In the data rows, 128 means zero.
Some points, each followed by its number:
[100 127 159 153 165 133 116 132 110 107  92 160 205 128  97 104] 0
[114 121 121 129 116 119 173 146 154 149 126 142  92 115 107 112] 1
[107  93 104 118 147 129 194 148 139 146 137 161 103 113 102 110] 2
[112 155 152 149 128 120 119 133 116 113 105 179 188 122  97 105] 3
[169  96 106 130 125 122 129 142 130 118 107 153 117 137 133 130] 4
[100 119 152 152 173 135 121 134 111 107  92 167 204 128  95 103] 5
[125 187 158 158  91 108 112 139 115 102  80 131 108 147 135 134] 6
[154 148 129 145 108 114 116 141 117 104  88 152 143 146 124 127] 7
[121 173 157 153 105 113 110 133 113 109  97 157 195 133 103 110] 8
[120 130 150 165 141 122 117 146 121 100  78 132  83 139 142 141] 9
[126 158 158 162 114 117 113 139 117 104  84 128 116 141 131 131] 10
[100  92 121 133 198 142 154 139 116 119 113 190 169 115  94 104] 11
[ 97 105 145 154 194 140 129 140 110 100  76 135 155 150 110 114] 12
[191 103 104 134 102 117 125 146 135 113 102 148  81 122 152 156] 13
[116 158 147 142 114 116 129 134 125 128 118 177 153 117  98 107] 14
[112  99 105 117 119 121 194 149 119 118 114 172 190 126 107 114] 15
[194 125 106 137  92 111 119 142 126 106  93 144  99 143 153 147] 16
[116 133 152 160 152 127 117 139 114  99  74 127 134 150 122 124] 17
[146 167 138 145  89 108 112 139 117 105  89 148 197 150 109 110] 18
[112 183 169 156 101 111 107 130 126 134 127 184 124 111  97 104] 19
[124 104 133 148 168 133 126 141 115 103  83 138 148 150 118 119] 20
[ 97 114 152 154 183 139 125 137 119 114  91 140 142 137 103 109] 21
[ 97 131 165 158 165 131 112 132 112 114 105 189 177 116  91 102] 22
[122 108 125 141 177 136 137 142 116 104  83 129 132 143 124 128] 23
[122 168 161 158 105 112 112 137 116 104  85 134 128 143 126 128] 24
[168 149 121 145  91 110 116 147 123 103  85 140  96 143 150 145] 25
[112 175 168 157 106 114 109 129 115 114 107 175 184 121  98 106] 26
[111  95 104 120 135 126 192 150 119 114 105 155 189 133 108 113] 27
[105  92 110 122 184 140 172 142 117 121 115 187 169 117  97 105] 28
[103 144 160 152 140 124 124 132 126 131 119 172 133 113  96 105] 29
[157 142 128 140 106 115 118 139 133 121 101 135  76 124 143 149] 30
[ 98 100 135 147 201 142 137 142 113 108  89 146 123 138 115 120] 31
[101 100 131 143 205 144 142 141 110 101  78 125 152 150 112 116] 32
[103 101 125 132 193 142 147 136 155 157 123 133  77 110  97 106] 33
[140 168 145 144  98 110 109 133 129 127 122 195 155 118  95 103] 34
[123 183 160 148  95 110 106 129 138 148 138 174 102 110  94 104] 35
[172 107 116 128 120 120 119 134 147 149 140 172 110 115 104 109] 36
[112  96 105 126 138 128 192 153 122 112 101 136 112 126 136 142] 37
[104  96 117 128 188 141 159 139 125 124 107 164 160 120  99 107] 38
[105 158 171 162 124 119 111 133 115 107  89 146 188 136 101 107] 39
[ 99  90 117 128 198 143 158 139 122 129 123 193 143 111  93 103] 40
[112 100 105 117 128 124 196 148 157 152 128 132  91 116 109 114] 41
[108 161 169 164 125 118 110 133 112 103  85 133 159 148 111 115] 42
[ 99 139 171 157 155 128 110 130 137 149 132 162  88 107  89 102] 43
[125 153 158 160 119 118 115 137 115 105  85 133 136 139 123 127] 44
[169 140 117 130  96 112 117 138 120 110 102 167 186 134 118 123] 45
[144 162 132 151  90 111 117 145 123 104  89 139  68 127 161 160] 46
[109 110 122 131 135 125 171 146 117 112 101 152 189 134 106 111] 47
[103 120 146 145 165 133 137 136 112 108  94 151 174 126 108 117] 48
[189 102 104 126 101 116 119 139 123 115 107 165 204 140 112 115] 49
[106 119 137 145 165 133 134 136 114 110 100 176 196 125  97 104] 50
[115 182 170 158  98 112 111 136 111 105  85 125  96 140 139 140] 51
[ 99  96 128 146 206 143 143 145 111 101  76 126 118 149 125 127] 52
[108 103 118 129 142 127 174 145 147 148 129 153  98 113 103 109] 53
[160 166 128 146  86 108 111 146 120 100  77 136 101 151 150 142] 54
[103 167 176 161 119 118 109 128 132 142 130 169  99 109  94 105] 55
[ 95  99 136 139 201 143 135 135 117 121 116 195 162 113  89 102] 56
[144 142 131 148 118 118 119 142 125 112  98 151  88 121 142 146] 57
[131 171 145 148  96 110 111 136 116 110 100 179 207 130 100 106] 58
[128 178 155 148  96 110 108 131 122 123 118 196 167 116  95 104] 59
[117 178 164 151 105 113 111 130 158 154 121 130  80 112 103 108] 60
[111 164 167 167 115 117 115 139 119 106  87 126  70 121 147 152] 61
[103 151 171 167 131 121 113 133 109 105  87 142 183 140 101 110] 62
[119 171 159 161 107 114 111 140 120 102  84 134 100 136 136 139] 63
[120 175 154 152  97 112 111 133 115 111 101 171 203 129 101 107] 64
[195 121 106 135  91 111 119 143 127 106  91 143 128 153 137 135] 65
[106 148 158 155 133 123 125 136 123 125 117 172 112 113 105 116] 66
[115 165 157 154 123 117 117 136 112 104  81 125 144 151 120 121] 67
[110 168 168 160 119 118 113 136 111 103  82 124 108 142 133 135] 68
[101  89 110 124 186 140 169 142 121 124 119 190 160 115  96 105] 69
[113 101 106 123 121 122 196 152 159 148 119 135  88 118 111 114] 70
[178 136 109 142  82 107 117 149 127 104  87 149 146 156 136 124] 71
[109 106 119 134 130 123 174 149 121 116 108 170 163 128 109 111] 72
[102  94 116 126 186 141 160 138 148 155 134 149  84 111  96 106] 73
[111  99 106 118 133 126 195 148 155 152 126 135  88 116 110 112] 74
[136 180 147 153  89 106 112 142 121 104  84 128  84 139 148 151] 75
[128 176 152 157  96 112 115 139 121 106  88 128  70 125 156 156] 76
[115 125 138 151 158 132 128 142 119 108  91 146  97 118 133 143] 77
[167 121 119 139 103 115 119 140 124 110 106 167 195 136 112 112] 78
[110  98 106 118 142 128 192 146 154 154 127 133  90 115 107 111] 79
[146 172 137 151  85 106 113 142 120 101  84 142 154 157 121 120] 80
[129 102 106 120 137 126 171 143 139 141 126 149 122 122 105 111] 81
[131 177 149 157  92 107 113 144 116 102  82 138  85 142 146 145] 82
[ 94 121 161 162 184 136 120 135 112 107  86 142 125 137 114 118] 83
[128 146 156 157 121 118 114 136 114 106  87 136 161 145 113 116] 84
[ 96 108 148 151 189 138 125 135 133 143 133 182  98 106  88  98] 85
[ 95 131 167 156 171 133 114 129 132 145 130 170  97 105  87 101] 86
[122 107 123 134 168 134 140 138 151 145 115 136  73 114 113 121] 87
[114 116 115 137 138 125 164 149 126 108  97 156 151 132 117 120] 88
[102 163 178 169 128 120 110 134 111 104  80 127 125 146 119 121] 89
[132 152 138 147 117 117 117 139 121 108  97 166 176 139 102 109] 90
[108 147 158 161 134 123 120 138 117 107  91 141 102 121 133 139] 91
[161 157 124 145  89 107 117 145 123 105  87 138  75 137 157 156] 92
[187 103 102 132 102 115 122 142 127 111 110 175 196 136 114 113] 93
[178 146 118 129  86 107 110 136 134 137 138 215 147 113  98 104] 94
[193  96  98 126  94 113 120 143 127 111 102 140 135 155 144 138] 95
[105 102 123 130 184 140 157 138 157 153 119 131  78 111  99 107] 96
[100 139 170 160 152 128 111 130 111 114 104 181 182 118  92 102] 97
[156 136 126 147 104 113 115 144 126 112  97 158 138 143 124 117] 98
[106  86 109 131 182 142 172 148 116 105  85 132 152 146 116 118] 99
[151 163 133 137  90 111 112 134 116 107  96 154 217 145 106 110] 100
[145 169 136 147  88 109 112 140 121 102  88 154 189 150 107 112] 101
[122 110 122 135 164 133 135 141 114 108  94 160 171 132 113 118] 102
[106 150 166 165 132 123 115 138 118 105  84 130 101 127 135 140] 103
[122 179 161 148 103 115 110 129 158 156 121 130  79 112 100 108] 104
[192 105 102 134  99 116 124 144 130 112 101 143 106 133 148 148] 105
[130 169 144 156 100 112 117 146 123 105  90 136  65 121 152 159] 106
[171 108 111 133 121 120 123 141 120 110 101 159 179 142 118 115] 107
[107 111 126 130 158 132 161 139 153 154 126 133  82 112 100 109] 108
[106 149 166 167 133 122 117 141 117 105  89 128  65 118 147 154] 109
[113 174 166 163 106 115 115 138 117 105  88 126  75 127 147 150] 110
[ 98 125 160 154 173 134 116 130 142 153 131 157  83 107  89 101] 111
[115 169 160 161 112 116 114 138 117 104  86 136 107 130 134 140] 112
[102 155 176 162 132 123 110 130 115 118 110 187 160 114  92 103] 113
[157 169 131 148  84 105 112 148 122  99  82 141 109 153 138 137] 114
[ 99  97 131 134 197 143 140 137 140 149 134 169  91 107  90 102] 115
New points follow, each followed by the number of its nearest point above.
[185  98 100 140 108 116 126 146 134 113 107 145  82 123 156 158] 13
[100 120 154 149 179 136 121 131 156 158 119 128  72 109  95 106] 111
[192 114 105 138 103 115 124 146 131 111 100 144  79 125 152 155] 13
[180 101 102 126 100 115 120 139 163 158 146 165  92 118 110 112] 36
[102 133 163 166 147 127 114 138 116 108  92 175 188 124  96 102] 97
[104  91 106 123 175 138 185 147 113 108  89 128 151 146 119 121] 99
[153 156 136 140  92 109 108 134 131 132 128 190 139 122 100 108] 34
[111 162 166 167 117 117 116 140 120 106  90 128  64 122 147 151] 61
[ 94 109 143 144 190 141 132 134 119 128 120 194 143 110  88 101] 56
[118 111 111 131 144 126 168 148 129 121 106 142  99 132 124 127] 37
[104  91 104 119 163 132 189 146 136 143 135 168 106 113 101 108] 2
[114  96 104 127 131 126 194 155 124 113 102 132  87 122 145 152] 37
[109 118 124 130 122 122 171 144 146 147 129 149 101 116 104 111] 1
[129 182 148 161  88 106 114 143 121 100  79 139 110 149 135 133] 6
[ 99 126 158 149 173 134 117 129 152 158 126 136  74 109  93 104] 111
[108 172 175 169 116 118 112 135 113 101  83 126 103 142 129 130] 68
[197 102 102 121  99 115 118 135 143 146 148 187 125 117 107 111] 36
[188 102 105 135 102 115 128 144 130 114 111 160 110 122 143 143] 105
[120 184 162 161  93 108 111 139 117 103  83 129 114 149 132 130] 6
[149 171 136 153  83 105 113 143 122  99  84 139 142 159 125 122] 80
[109  89 100 129 162 133 189 154 120 108  94 133 103 141 135 134] 37
[101 143 172 161 150 126 110 129 111 113 103 176 183 118  94 103] 97
[193 127 108 137  93 111 119 146 124 106  95 140 106 143 146 141] 16
[ 96 100 135 151 199 144 141 145 114  99  76 126 117 149 124 122] 52
[ 95 105 145 145 200 140 129 134 122 129 123 195 133 109  88  99] 56
[100 146 172 161 144 126 112 131 108 105  86 136 186 142 103 109] 62
[110  92 101 129 153 130 182 152 127 111 101 163 177 132 107 109] 27
[103 148 160 152 137 124 122 131 128 134 123 171 124 112  95 105] 29
[108  92 102 124 156 134 190 153 120 109  94 128  98 134 144 143] 37
[191 100 104 125 101 114 120 137 124 113 102 129 106 139 161 161] 105
[109 100 115 130 140 126 182 148 118 110  98 135 151 143 119 122] 88
[100 103 130 136 191 141 140 134 154 158 127 142  77 109  95 105] 33
[191 111 106 131 104 114 124 144 130 111  97 142  83 129 158 157] 13
[102 162 177 162 125 119 108 129 116 122 116 185 151 113  95 103] 113
[115 120 118 129 116 120 172 146 145 142 125 154 114 117 106 111] 1
[100  89 115 128 196 144 159 140 128 137 129 186 120 110  92 103] 40
[ 99 151 174 158 143 123 108 127 139 150 130 157  88 108  93 104] 43
[106  90 104 120 155 133 187 148 141 146 134 165  96 114 104 108] 2
[145 172 141 148  88 107 111 143 127 112  96 146 106 141 127 129] 114
[187 101 106 124 103 117 120 137 173 159 131 140  90 118 114 115] 36
[124 115 140 145 159 131 122 134 149 146 115 131  75 114 111 119] 87
[125 150 159 159 120 119 114 137 115 106  84 130 114 142 130 131] 10
[160 129 111 133 105 116 136 146 131 117 101 144  86 133 145 141] 30
[122 131 154 153 147 125 113 133 124 128 118 171 111 115 107 114] 66
[125 137 153 159 124 120 118 137 115 107  93 144 156 135 115 122] 84
[145 137 119 142 115 119 136 148 124 110 105 154  88 118 141 145] 57
[110 114 124 133 131 123 174 146 145 139 114 131  85 120 118 122] 1
[107  92 105 120 153 132 188 147 144 148 132 156  94 114 105 109] 2
[124 120 132 152 157 131 130 144 120 105  82 133  86 128 140 147] 77
[122 179 160 152  98 111 109 132 134 137 125 162  93 113 108 118] 35
[129 177 151 147  93 110 107 133 119 118 116 197 185 117  99 104] 59
[102 147 170 159 143 125 110 130 111 111 103 172 191 120  94 104] 97
[139 168 147 145  96 111 110 133 135 138 127 165  96 114 111 120] 35
[109 118 125 132 162 132 148 138 116 117 110 182 179 120  98 107] 50
[105 159 175 167 129 119 111 135 112 103  80 131 151 147 109 115] 42
[196 118 104 132  97 112 119 141 125 108  97 140 124 145 143 139] 65
[112  93 104 133 163 137 181 156 127 111  99 139  74 119 139 144] 37
[101  91 122 141 201 144 153 143 112 103  81 132 147 148 114 117] 32
[109 159 153 148 121 118 124 134 124 130 123 183 138 113  97 105] 14
[127 105 123 135 166 134 135 137 146 145 119 142  89 120 106 113] 87
[120 147 158 162 125 121 115 138 116 104  84 132 134 139 123 127] 44
[101 153 175 169 134 123 112 134 112 102  80 127 158 145 111 114] 42
[191 119 106 140 103 115 125 146 131 111 100 144  75 121 150 156] 13
[103 165 176 160 122 118 108 130 116 118 112 182 163 116  95 105] 113
[ 99 120 156 148 177 136 120 128 150 158 128 139  75 108  94 104] 111
[123 108 121 134 167 135 140 138 148 145 116 134  77 115 114 120] 87
[157 156 130 140  92 108 114 138 121 112 106 186 177 129 109 114] 45
[ 95 114 157 163 193 138 124 137 109  99  72 125 122 147 124 124] 83
[129 152 136 142 118 117 122 137 117 112  95 161 176 141 105 110] 90
[189 102 101 133 104 115 123 145 132 113 105 146  82 128 159 157] 13
[107 168 174 167 120 118 112 134 113 104  87 135 127 137 121 124] 89
[159 125 109 136 104 115 134 148 134 117  97 145 130 145 127 120] 98
[112 181 171 156 100 112 107 129 127 134 129 182 124 112  94 105] 19
[103  92 111 125 183 140 167 142 115 117 110 180 179 121  99 107] 28
[187 122 107 140 101 114 123 148 135 111 100 145  73 120 153 156] 13
[106  93 103 116 158 132 192 146 136 144 136 166 108 113 100 109] 2
[110  96 103 117 134 126 199 150 116 113  99 129 169 145 118 121] 27
